In the rows, 128 means zero.
Each named turn below is shown by a few rows before and after it. Which turns, in which order, take the first row of each later pair to the second? The first pair is answered.
j_140 (before |-> after):
[155 144 113 122 143 102 163 150 122 127 135 180 133 150 107 116 111 164
 129 100  72 119 147 148 141 126 128 123 108 137 121 115 133] |-> [126 150 131 131 146 112 164 150 104 101 135 175 150 137 110 119 104 142
 114 106  89 142 153 153 130 137 124 125 135 164 101  95 115]
[ 75 137 144 142 139 143 123 126 117 100 109  92 168 120 138 133 126  93
 103 103 151 161 113 131 126 159 136 125 176 167 114  91  94] |-> [148  96 105 137 145 103 111 140 136 186  97  94 136 150 112 123 156 121
 120  92 145 146 107 115 153 150 147 130  79 114 180 122 103]
[153 157 155 154 115 129 113 184 100 178 118  89  97 176 119  99 135 121
  89 106 178 138 146 124  87 148 111 120  66 125 160 104 104] |-> [160 192 148 110 106 140 144 134 147 144 123  98  97 186 136  94 119 176
 138 106 106  79 147 134  99 132 112  98  97  94 156 128 199]
j_384 (before |-> after):
[ 92 134 132 139 124 122 119 111 156 131 128 141 173 127 117  98 137  97
 132 139 140 132 125 124 140 111 144 131 153 138  99 128 133] |-> [104 129 140 132 119 127 131 114 166 135 132 146 174 130 119  95 144  96
 132 136 128 131 138 119 144 111 152 131 143 135 107 125 133]
[133 116 131 129 120 157 137 119 132 117 152 124 125 130 115 123 134 124
 105 125 140 145 130 137 115 147 121 135 161 122 117 110 128] |-> [146 105 130 123 113 159 141 122 135 126 149 129 125 144 112 119 138 127
 106 123 137 146 134 138 118 148 124 135 152 117 123 113 130]
[146 136 129  86 154 132 135 129 140 143  96 125 137 134 118 121 136 140
 167 123 102 109 111 147 176 137 116  93 125 144 144 123 136] |-> [143 133 123  95 159 125 120 117 128 138  95 125 128 126 121 133 135 143
 174 130 108  97  92 140 172 140 112  97 124 141 140 122 140]
j_671 (before |-> after):
[ 79 158 146 178 143 137 169  97 101 140  80 137 152 126 134 129  79 165
 157 128 101 133 154 115 139 141 138  84 141 197 133  82 127] |-> [ 77 148 150 165 135 151 173 101 108 133  94 136 167 123 139 131  97 156
 150 124 103 144 164 126 132 150 148  66 150 193 129  84 118]
[117 120 140  96 103 123 153  95 130 121 144 128 133 124 127 143 125 170
 150  99  99  97 127 144 128 178  99 162 103  67 127 168 128] |-> [109 121 146 113 116 122 142 108 102 114 138 125 120 121 121 155 100 167
 135 101 122 117 126 138 101 180  76 191 108  81 117 145 105]
[120 128 132 172 113 139 105 132 156 162 161  88 139 117 122 122 164 123
 134 146 117 159 140 149 133 130 170 143  94 162 116 120 136] |-> [130 136 121 174 116 126 101 127 153 173 150  91 128 123 121 122 140 137
 146 151 109 140 129 137 138 116 168 162  86 159 113 121 146]
[130 141 169 107 152 145 139 103 131 109 173 157  91 149 118 108  89 181
  98 126 116 114 165 130  81 129  82 157 120  75 136 101 162] |-> [120 120 185  89 145 164 141 106 139  98 193 149 114 148 124 109 122 157
  88 119 123 139 175 151  73 148  94 125 129  77 128 104 141]
j_186 (before |-> after):
[111 177 118 146 145 106 102 124  65 143  95 156 138 110 149 136  85 110
 130 118 135 122 121 118 163 115 152 141 133 155 104 141 138] |-> [150 131 107  96 135 117 116 114 106 165 119 151 123 128 145 132 148 134
 146  92 120 118 124 136 156 134 162  96  83 103 146 175 170]
[ 99 109 114 129 137 133  97 121 133 116 141 123 123 112 146 134 151 119
 135 129 138 125 128 139 112 153 124 111 140 118 125 125 122] |-> [ 97 116 113 137 141 128  95 124 123 113 133 119 125 110 149 130 140 116
 133 132 138 125 125 132 120 148 124 121 150 130 122 118 120]
[ 81 135 104 156 148 127  83 120  82 129 138 144 131 113 122 145 125  96
 120 153 173 147 114 108  87 133 102 150 149 142 108 129  88] |-> [120 101  83 122 145 118  74 119 107 161 150 142 108 125 114 143 176 115
 135 142 166 125 107 120  93 136 117 124  94  97 150 160 106]
j_633 (before |-> after):
[104 141  82 154 142  97 159 119 167 109 120 159 164 113 123 108 165 135
 173 128 113 108 153 109 155  87 189  93 151 128 126 190 160] |-> [116 142  84 180 144  76 154 142 146 137 101 163 163 121 111 106 141 130
 164 132 128 117 153  85 168  78 181 124 133 139 128 176 136]
[136 147 130 105 128 138 140 112 132 124 133 151 135 140 132 128 120 143
 140 129 109 106 128 128 133 111 127 128 125 116 129 133 170] |-> [127 140 120 127 136 114 109 113 116 129 122 148 128 123 134 132 123 128
 142 145 126  94 103 121 145 120 130 146 123 117 127 143 156]
[108 141 132  83 126 141 120  95 123  69 171 117 127 111 146 129 148 139
 156 112 126  77 106 159  61 171 111  95 177 123 119 142 159] |-> [136 153 119 171 143  83  83 149  69 151 116 133 115 124 110 126  83 124
 127 135 173  98  93  98 101 130 106 186 116 162 134 115  85]

(2 to 3 turns a pair)
[167 100 120  99 126  91 127 147 134 156  93 133 131 138 116 151 137 129
 138 114 135 124 110 139 123 132 152 100  99 121 171 137 103] |-> [139 128 127  94 118  96 137 126 146 126  91 139 158 130 132 146 123 126
 162 123 104 101 101 151 149 126 167  85 145 130 148 146 134]  j_140, j_140, j_671
[131 155 134 129 123 129 145 100 147 109 122 126 144 138 145 127 101 160
 147 135  91 107 126 131 156 111 141 135 138 131 111 146 172] |-> [128 137 139 159 121 117 131 142 136 139 113 124 174 131 137 119 117 116
 125 134 124 137 130 123 185 113 169 131 124 153 115 148 109]  j_140, j_671, j_633
[117 151 148 145 117 151 142 112 131  79 138 140 157 140 116 121 111 131
 126 133  90 117 123 122 126 116 145 143 160 151  99 110 114] |-> [154 126 129 116 111 150 149 100 158 102 147 141 143 156 111 119 145 156
 142 123  68 105 120 129 128 123 151 117 124 114 129 133 140]  j_140, j_186, j_140
[116 161 141 120 138 126 169 157 124 144 106 126 158 120 112 101 105 106
 111 126 126 141 166 102 137 104 157 138 158 168 110 107  89] |-> [ 87 145 123 108 129 127 144 130 141 131 116 120 164 102 129 102 143 101
 141 141 113 107 138 113 164 123 185 106 173 146 103 147 115]  j_671, j_633
[123 140 159 142 110 128 119 166  84 114 124 120 162 128 143 119 126  86
  80 139 128 151 187 134  96 164 128  98 155 156 102 132  77] |-> [162 166 132 110 110 117 140 118 123 120 112 136 128 154 143 106  99 163
 132 136  51  81 175 122 114 133 119 108 144 113 128 155 179]  j_140, j_671, j_140
[125  98 120 100 130 143 120 128 108 102 179 107  86 108 140 148 150 125
  96 100 160 140 111 142  39 179 100 112 145 113 127 126 128] |-> [152  95 108 136 138 116 112 155  90 147 162 112  73 126 114 146 130 125
  89 104 182 149 112 119  53 168  96 142 105 109 145 118 100]  j_633, j_186
[173 120 129 101 133 130 155 121 145 140 136 134  87 152 113 140 125 163
 128 120 115 122 141 118  85 125  99 140  80  95 157 121 155] |-> [131 142 147 140 141 133 140 140  99 120 123 133 102 132 117 145  98 132
 100 124 159 150 142 112  72 129  86 170 116 139 122  90 104]  j_671, j_186
